One turn sends every row of this set to another row. A few are shown first. Where does it send the rows asked after them?
Q257: [ -1  -4  -8  -8   6   3  -9  10  -4  -6 -14  -7  -2 -16   6  44  11  -1
   3  13   0   2 -13 -18  -9   1 -33  11  19 -26  -5   0]
Q880: [  6  11 -14  -1   0  -8  15  16   2  -3  -5 -14   9 -16   5  46   0  -2
   0  21  15  -5 -16 -12 -11   8 -36   9   6 -14  -9   9]
Q490: [-11  12   4 -13 -15  -2  14 -15   8  18  29 -22 -14  -4  14 -15 -11  -5
  -2  14  -5  -9 -18  -3 -19  26   4  15 -13  29 -11  16]
Q724: [ -1 -10  31 -12   9   0   8 -17  16   5   5  13  -5  25 -23 -12   2   2
 -17 -18 -10  -2  15   8   2 -23  20   3  -5   5  17  -6]
Q445: [  6  -8  18 -15  -5   7  11 -31  13  15  -9  15 -16  19 -14 -15  -7   8
  -2 -17  -7   0  14  12  11 -19  25   8  -6   7   9 -13]
Q362: [ -8   8  -4  18  16   2   5  -7  16  -6 -28 -11  20 -21 -10  -6 -13  16
  -4   5   7 -27  -1   8 -27  -1 -30  22  -3   6 -10  -1]
Q32: [  8  -2   2 -15   3 -23   8   5  -7   5  -2   2 -11  28  12  18   0  -8
   3 -10   3 -11  -6  -6  46 -14  21  20 -12  -5  18  -1]
Q908: [ -5  -2 -23  -7   7 -12   2   9 -12  -2 -17  -1   7 -19   5  34   0  -4
   4  22   8  -6 -19 -15   0   7 -37   3   8 -24 -11   0]
Q194: [ -4  23 -22  11   9  -4   0  11  -4   8  30   8 -13  -5  13 -16 -14   4
  13  10  -2 -18  -4   5  -1  -7  11 -16 -14   8 -42  12]
Q132: [-19  14  -8  -4   3  -1  -4   8   4  13  33  17 -16  -8  12 -23 -13   8
  12   0   8 -20  -4  -5 -23 -11   9   1 -18  20 -35  10]
Q475: [  2  -2  21 -12  -5  -4  -2 -19  11  10  -9  17 -12  22 -35  -9  -4  -8
 -18  -6   1   6   6  17   0 -29  15  10  -4  -5  18  -6]
Q381: [ -2   4  -8 -14  21 -10  24   6 -31  -5   2  16 -18  -8  30  35  18  14
 -13  20 -10  -6  -4  -6   7  -5  -2  -2   5 -13  -1 -14]
Q251: [ -2   6 -11 -10  10   4   8   5  -6  -8 -19 -14   5 -17   7  42   0   4
   8  26  -4 -19 -15 -20  -8   4 -35   8  10  -6 -16   1]
Q944: [  0 -18  11   9   7  -2 -18 -14  25  -9   2 -17  18  15 -23  -9 -20  -7
  -7  -3   2 -17  15  11  -8 -22 -22   0 -19   8   2   1]
Q555: [  1 -12  12  -4 -13 -18   6  -2 -10  11   1  -1 -24  26  12  15  11 -12
 -11 -11   2   2 -14   1  30 -29   9  12   4   1  24   4]
Q939: [-15  10 -12   6  19 -16   9 -16  14  19  43  -4   0   6  27 -10 -19   5
  -4   9 -13   5  -7 -14 -19  17  10  15 -22  12   1  -5]
Q25: [  4   8  -2  -1  25 -18  26  24 -31  -2  -9  13 -13  -7  12  29  22  10
  -4   6  -5  -4  -6   6  12   4   6  -2  -4 -15  14  -4]
Q552: [ -4 -15  21 -18  -4 -11  15   1  -5  16   4   2 -12  26  19   9  13  -5
   1  -6  -5  -6 -10 -16  34 -23  21   4   7  -6  19   3]
Q307: [ -4   6 -22   3  21   6  18  23   8  14  40  13   4  -5  -9   4 -17   7
   5  19 -29  17 -12  -8 -14   0   8   3   4  17 -20   2]
Q489: [  6 -14  13  13  12  -9  -9 -17  29   3  -6 -12  23   2 -25 -16 -31  -7
   1  -4  11 -10   4   0  -9 -22  -2  -6 -21   4   6  -5]
Q177: [  3 -26  16   6   4  -2 -10 -37  19  -4  -2  -2  29  11  -8   1 -33  -3
   1  -1   8 -16  -2   0 -11 -24 -13  -2  -8   5  -3 -12]
Q952: [ -6  19  -3 -13  13 -17  28  20 -20   3  -7   7 -15  -9  23  32  15   3
  -9  21   2   7 -11   9   7   4   7   2   0 -18   3 -20]
Q258: [ 11  -1  -9  -4   2   4  10  15 -10 -12 -14 -16  12 -12   6  35  17  -2
  13  20   6 -10 -12 -13 -13   8 -30 -11   5 -14   1  12]
Q359: [  4   2 -13   0  16   0  21   1   7  25  34   4   3   7  -6   1 -25  10
  10  22 -34  23  -5 -26  -5  10  15  14  -9   2 -21   1]
Q619: [-17   3  -4 -13   8 -20  20  13 -26   3 -12  19 -12  -4  31  18  21  15
  -6  15  -1  -1 -12  -8   9  -2   6   3   8 -23   8 -13]
Q7: [-12  -5   2  -1  12 -21   7  13 -27  -5  -4   8 -24  -2  26  31  26  10
 -13  11  -7   9  -5   4   0 -11   2   6   7 -19  13 -15]
Q868: [  2 -11  26 -20  -4 -10   9 -27   7  -2 -12  16   2  22 -20  -8 -16   9
 -12  -4  -7  -1   9  10  12 -15  25  23 -12   5   7 -20]
Q921: [ -5   5  -8  -4 -13  14   9  30  10   3  27   3  -4   0   0 -12 -15  13
  17  19 -11  -3 -11 -14 -12  -9   4  10   0  27 -35  22]
Q124: [  2   1   7 -11  -5 -10  12  -1  -6  17  -3  -1 -18  22  31  13  -1  -9
   5  -7   0  -1 -12  -1  42 -19  22   0  -6   3  15 -16]
Q260: [-12   4   3 -22   1  -9  -3  -7  -9  38  30   6 -17 -13  -4  -4 -25  -9
  10   2  -9  -7 -17 -16 -19   4   9 -10 -20  24 -21   2]
Q603: [ -1  -4  -4  12   3  12  11 -19   8 -13 -16   2  26 -16   1  -1   4  15
  -9   3  13 -20   0  11 -38   0 -33  10   6  -3  -6   2]
Q371: [ -5  -1   4  17   6  12  -9  -1   5   2 -26   2  16 -19  -3   5  -9  20
 -11   3   4 -11  -3  12 -20  -6 -42  28  12  -5  -4   4]
Q131: [-14  12 -41   1  13 -12   4  10   9  22  43  -7   4   1  22  -5 -13  -5
   2  12 -20   4  -6  -5  -8   7  10  17 -10  16   1  -1]
Q725: [ 10 -20  11   8   1   3 -16 -29  29   0   1  -9   9  11 -18  -2 -29  11
   9  -1   3 -12  19  -3 -15 -24 -10  -8 -16   4   1  -1]
Q534: [ -2 -11  17  13   6  -1 -32 -11  19   3 -12  -5  17   9 -16  -6 -28  -3
  -2  10   9 -10   6  11  -9 -32 -19  -1 -12  -5   9  -5]
Q77: [-14  12 -12 -22 -17 -11   7  -2  -6  32  23 -10  -8  -6   8 -13 -13   1
  -2  12 -24   1 -12  -6 -15  21  11  20 -15  31   0   3]
Q372: [ 12 -11   0 -16 -10 -13  18  -2 -11   4  15   5 -15  21  30  12  12  -5
 -11  -5   3  -3  -3 -11  37 -21  17   4  -7  -1  18   3]
Q157: [ -5  -1  -9  12   4  -2   1  -2   3 -11 -23  -1  18 -18 -18   0 -11  14
 -18   9   2 -12   1  15 -21   6 -48  16  -3   5 -10   2]
Q60: [ -4  23   5 -15   2   1   5  -5  -1  12  26   1 -22 -14 -11  -3 -19  -7
   3  11  -7  -6 -20  -4 -20  16   6 -26 -11  23 -31   8]
Q866: [  4  -3  -1  24   6  -2   9  -7  11  -6  -7  -5  15 -17  -9   8 -13  28
 -11   8  11 -15  10  13 -37  -3 -37  16  -3   1  -8  10]
Q840: [ 15 -12  21 -15  -9  -6  18 -16  11   7   0  10  -3  13 -23 -20  -4   0
 -19  -9   0   9  10   5   9 -17  30   5 -16   5  17  -4]
Q285: [  6  23 -21   6 -14   7  15  19   4  10  17   6  -1   9   8 -17 -14  21
  11  13 -25   2  -6 -15   8  -1  11  16  -5  14 -32  19]

Q371 moves to Q534
Q194 moves to Q60
Q177 moves to Q868
Now find these:
Q372 moves to Q381
Q552 moves to Q619
Q445 moves to Q124
Q131 moves to Q307

One turn sends every row of this set to another row. A few are shown first. Where does it send the rows asked after them?
Q695: [ 10  -5  21  -3  -5 -13   6   5   5   9  -3  13  -8  12 -20   3 -16 -17
  20]
Q913: [  0 -10  18   0   2 -18  13 -18   5   6  -1   8  16  17 -29  -8   1  -8
  20]
Q704: [-19  -8   8  -2   0   9   6 -17  16  12  15  10   9  -1 -18 -25  34  13
  16]
Q98: [  9 -13  10  11   9  21   0  -1 -13  -7 -17  25  24 -24  31  -3  22  16
  14]
Q876: [-16 -22  14 -20 -10  19  10  -8 -19 -28  -1 -13   7  25  28  14  -2  -8
  -2]
Q310: [  5 -14   3   0  21  21  -3  -2  -3   6 -20  31  16 -21  39  -5  14  -3
   9]
Q584: [ 10 -16   8  -3  13  14  -1  -2  -6  -1 -26  24  15 -20  31  -4  29   0
  24]
Q519: [-34  13 -10 -10  20  -3   4 -33  -4 -17   2  -3   2   1  12 -20   2   4
  20]
Q220: [ -3   3  39  -8   5   1 -11   4   8   2  14  12 -22   8  -1   1 -15 -14
  15]
Q737: [ 18   4 -19  -2 -10   9  -2   4 -28 -14 -14 -19   4   3  -2  -3   4   7
 -13]
Q149: [-10  -6  25  -7   7 -21   1 -34   8   2  13  -2  12   4 -15 -13   9  15
  13]
Q193: [-12   1 -17 -11  15   6  11 -17 -12 -11 -19  -3  14  21  -8 -15  13 -27
  15]
Q686: [  3 -12   0  10  14  14   5  -6  -7   1 -18  32  24 -26  33  -6  10  15
  15]
Q15: [  1 -10   3  11  -5  32   2   8   6  18  14  14  14   6 -19 -17  16   1
 -15]
Q147: [-17 -20   7  -9 -15  17  16  -8 -22 -28   3  -9  13  19  26  14 -16   5
  -7]
Q970: [  7  -3  22  -9  -2 -18 -11 -21   3   8  17  -8  -2  -8  -3  -6  -3  28
  -8]
Q689: [  1 -10   6  11  16  22   3   1  -6  -1 -18  37  19 -22  35  -4   6   3
  18]
Q999: [ 13 -16   9  -1  15  23  -7  -1  -9  -1 -20  22  18 -21  36  -4  28   3
   9]
Q893: [-20 -23   7 -30  -4  11  11 -12 -10 -18  -3  -8  -2  23  34  12 -10 -16
   2]
Q434: [-24 -20   0 -19  -9   5  21 -10 -11 -17  -4   0   1  19  30  12 -26  -8
   8]
Q340: [ -6   1 -16  -7  19  25  -3 -16 -17 -11  -6 -11  22  19   2 -16  11 -17
 -20]
Q6: [-20  -4  20   2   7  36  -5   0  14  10  24  17   3   6  -9 -21  25  -4
   1]
Q455: [-19 -22  -4 -18 -10   6  16 -17 -14 -15   2  -8   8  14  33  10 -23   7
 -11]
Q600: [ 21  -7  16   1  -5   0  -9  -5  -4  13  13  -4   9   3 -10  -2 -12  13
 -29]
Q229: [-10  -3   7  -8  -6   5  -7  -8  17  18  21   4 -13 -17  -2 -19  21  28
   4]
Q683: [ 10   7 -12  -4  -7  11   4  17 -22 -17 -21  -5  -9  12  -5   1  -2 -20
  14]
Q198: [-16 -25   7 -23 -15   2  17 -18 -18 -27  -7 -17  10  21  21  12   4   1
   9]
Q759: [-20 -20   4 -11 -17   4  25 -11 -18 -28  -5  -5   9  20  20  14 -15   1
  13]
Q741: [-16 -26  -1 -31  -8   0  13 -23 -12 -15  -4 -16   5  16  32   9  -5   1
  -4]
Q749: [-13  22   3  -1   0  16  -9  10 -15 -24   2   0 -26  -4  19  -1 -17   1
  14]
Q261: [  5 -16  -2  -2  18   9   2  -8  -2   7 -24  29  18 -24  35  -7  16   4
  16]
Q975: [ -4 -11  -2   6 -10  10  17   2  11  18   2  18   9   6 -30 -17  19  -2
  17]
Q383: [-11   1  44  -2  17  18 -15  -8   6  -2  24  10   2  17  -2  -7  -4 -14
  -3]
Q956: [-15   1  19  -7   0  21  -8  10  20  15  20  18 -25  -6   1 -14  13   0
  16]
Q518: [  7  -7  28   6  10  19  -8  -7  -3   5  18   5  21  19 -13  -7  -5  -7
 -27]
Q592: [  2  -5   1   0 -14  10   6  19  14  22   4  20 -19  -4 -15  -9   3  -2
  17]
Q828: [-33  16   0  -6  26  25 -10 -19  -8 -19  12   1   0   7  23 -18  -5  -7
  -2]
Q129: [  9  -7  -3   2 -15  15  -3  11   8  25  13   9  -7 -12  -9 -12   7  20
 -14]
Q752: [ -9  16 -11  -4  -5  -5  -3  -9 -17 -21   0 -13 -14 -15  14  -6  -8  28
  10]
Q806: [  6 -11  12  10  10  20   2   4 -10  -9 -21  31  18 -20  29  -2  20   6
  27]

Q98 moves to Q689
Q455 moves to Q893
Now find these:
Q975 moves to Q129
Q828 moves to Q193
Q970 moves to Q383

